In the rows, 128 means zero.
X: rows in several groups, each row roughly a mix of its group's directions:
X (98 x 10):
[[155 136 142 121  73  85 143 144  94 126]
 [182 147 144 157  84 110 136 142 112 107]
 [122 139 120 119 137 149 164 168  78  91]
 [155 145 120 170 114  87  97 167 146 130]
 [115 192 119 127 114 129 161  84 125 127]
 [157 105 137 176 104 158  88 135 126 101]
 [119  69 156 143 112 136 135 179 121 129]
 [139 105 107  89  83 127 180 123 116 127]
 [175 132 157 130 111 130 162 143 180 120]
 [117 119 171 106 156 103 102 169 113 160]
 [137 113 186 149  89 117 131 168 116 114]
 [126 115 152 164  98 165  96 143  91 102]
 [124 156 161 178 145 111  91 162 120 118]
 [129  54 133  97 118 140 116 145 112 141]
 [163  93 155 135 132 174 134 140  85 111]
 [110  87  99 129 120 130 104 140  98  73]
 [ 78  99 133 151 148 146 109 142 167  97]
 [125 142 171 174 180 130 143 108 133 114]
 [103 101 169 117 144 114 148 179 108 103]
 [ 97 127 102  68 132 123 123 145 162 156]
 [125 153  87  85 140 158 128 128 118  80]
 [136 161 153 169 143  70 134 123 148 137]
 [123 115 201 154 129 121 121 160 127 109]
 [ 89 160 152 131 111 116 145 130  69 146]
 [144 184 109 121 114 131 156  79 147 134]
 [156 107 131 133 139 197 121 137  93 121]
 [146  99 107  92 157  96  86 157 120 116]
 [155 102 164 109 104  98 124 165  89 138]
 [ 98 107 107 105 161 145 104 157 156  87]
 [114 136 102 140 179 169 100 109 113 158]
 [128 118 103 139 140 158 100  58 133 119]
 [124 165 146 118 171  75 150 108 145 130]
 [120 108  92  85  87 161 115 140 102 146]
 [144 104 121 144  74 124 133 153 102  81]
 [160 126 158 183 131  82 117 142 128 138]
 [168 136  98 155  92 102 126 127 170 104]
 [100 142 118  95 176 168 131 123 122 167]
 [144 121 142 130 119 166  84 129 142 187]
 [115 177 115 155 115  88 138 169 139 106]
 [140  74 131 136 129 142 100 155 142  77]
 [150 154 125 152  86  75 124 136 135 162]
 [126 159  99 104 179 136 122 115 176 137]
 [156 137 150 124 159 158 107  80 154 159]
 [135 109 154 127 134 154 140 163  65 107]
 [112 148  71 106 144 140 122  94 113 165]
 [150 159 114 148 129 199 125 130 107 118]
 [119 180  99 159 103 110 142 105 164 116]
 [134 154  86 119 121 125 113  86 135 182]
 [143  77 138 108 127 109 124 190 127 129]
 [116 162 134 182 103  96 125 154 159 120]
 [112  55 148 142 123 106 107 146 137 119]
 [139 124 122 130 107  52 112 151 146 140]
 [104 171 105  91 169 148 137 121 148 102]
 [141 157 153 146  89  87 172 139 111 140]
 [168 158 142 184 128 146 133 117  97 109]
 [ 83  72 119 109 135 124 134 173 128 131]
 [143 112 100  80 173 145 103  96 119 126]
 [196 125 153 119  95 133 158 140 116 130]
 [152 147 153 135  67 115 112 100 160 128]
 [ 91 130 144  81 124 130 166 116 124 175]
 [120 115 114 156  83 185 122 120 107 105]
 [ 94 165 127 141 164 107 164 121  85 130]
 [ 99 127  71  81 131 128 126 113 104 150]
 [127  84 108 114 157 122  71 122 103 109]
 [109 119  87  73 111 172 122 137 127 123]
 [153 103 138 131 110  57 116 147 128 147]
 [152 170 109  96 145 165 148 108  95 109]
 [188  93  97  96 114 135 136 117 135 111]
 [113  92 168 116 191 116 139 119 135 123]
 [166 160 120 161  97 143 142  84 150 117]
 [127 138 120 145 194  92 146 128 135 163]
 [139  79 133 123 119 112 146 191 114 114]
 [140 115 191 149 112 137 141 170 130 102]
 [117 176 133 170 144 139 113  86 107 152]
 [144  79 125 108 119 136 129 160 153  76]
 [ 89  96 122  91 156 119 111 155 170 135]
 [148 164 134 133  95 155 186 102 127 130]
 [120 197  94 132 113 111 124 136 158 131]
 [108 175 126 121 128 105 177 120  94 155]
 [142 148  91 164 179 123 121  92 141 142]
 [148 154 138 172  94 166  97 101 118 140]
 [135  72 133 140 159 112 119 183 122 130]
 [170 107 105 163 120 143 132 135 143  73]
 [104  92 155 112 121 136 166 175 141 157]
 [152 162 178 151 101 138 135 106 163 110]
 [129 151 137 155 201 141 141 116 145 139]
 [149 113 125  96 128 181 170  97 107 130]
 [113 131 164 117 166  96 165  83 123 123]
 [141  83 131 163 102 172 106 146 105 113]
 [108  80  99 105 107 157 101 154 130  98]
 [119 101 111 123  89 111 142 163  78 103]
 [127 128 110  63  98 139 156 124 154 105]
 [169 135 148 127 121 159 124  64 120 145]
 [158  91  97  97 149 173 146 116 149 118]
 [128  60 148 137 145 156 107 143 152 143]
 [121 184 109 117 109 166 155  94 118 138]
 [119 144 130  73 184 147 151 113 128 129]
 [128 107 125  69 147 105 119 156  84 129]]

one row of each group, then the others: which group is each in?
[ 95 180 159 109 121 116 145 101 117 162]  P
[115 101 149 143 136 178 127 109  73 115]  N
[134 169 125 174  77 100 135 110 127 136]  T

[ 90 168  93  94 146 122 140  89 134 137]  N
[130  88 151 108  98 102 145 110 112 179]  T
[178  75 143 104 126 158 136 138 108 126]  N
[173 133 145  95 155  91 150 114  93 139]  T
[119  95  72 119 112 104 126 152 123  86]  N
[143 159 153  92 125 150 167 126 168 159]  P
[112 163 150 118 148  97 159 100 149 172]  T
[168 118 161 174  88 151 131 108 116 122]  N
[131  50 136 115 128 132 109 147 111 110]  T
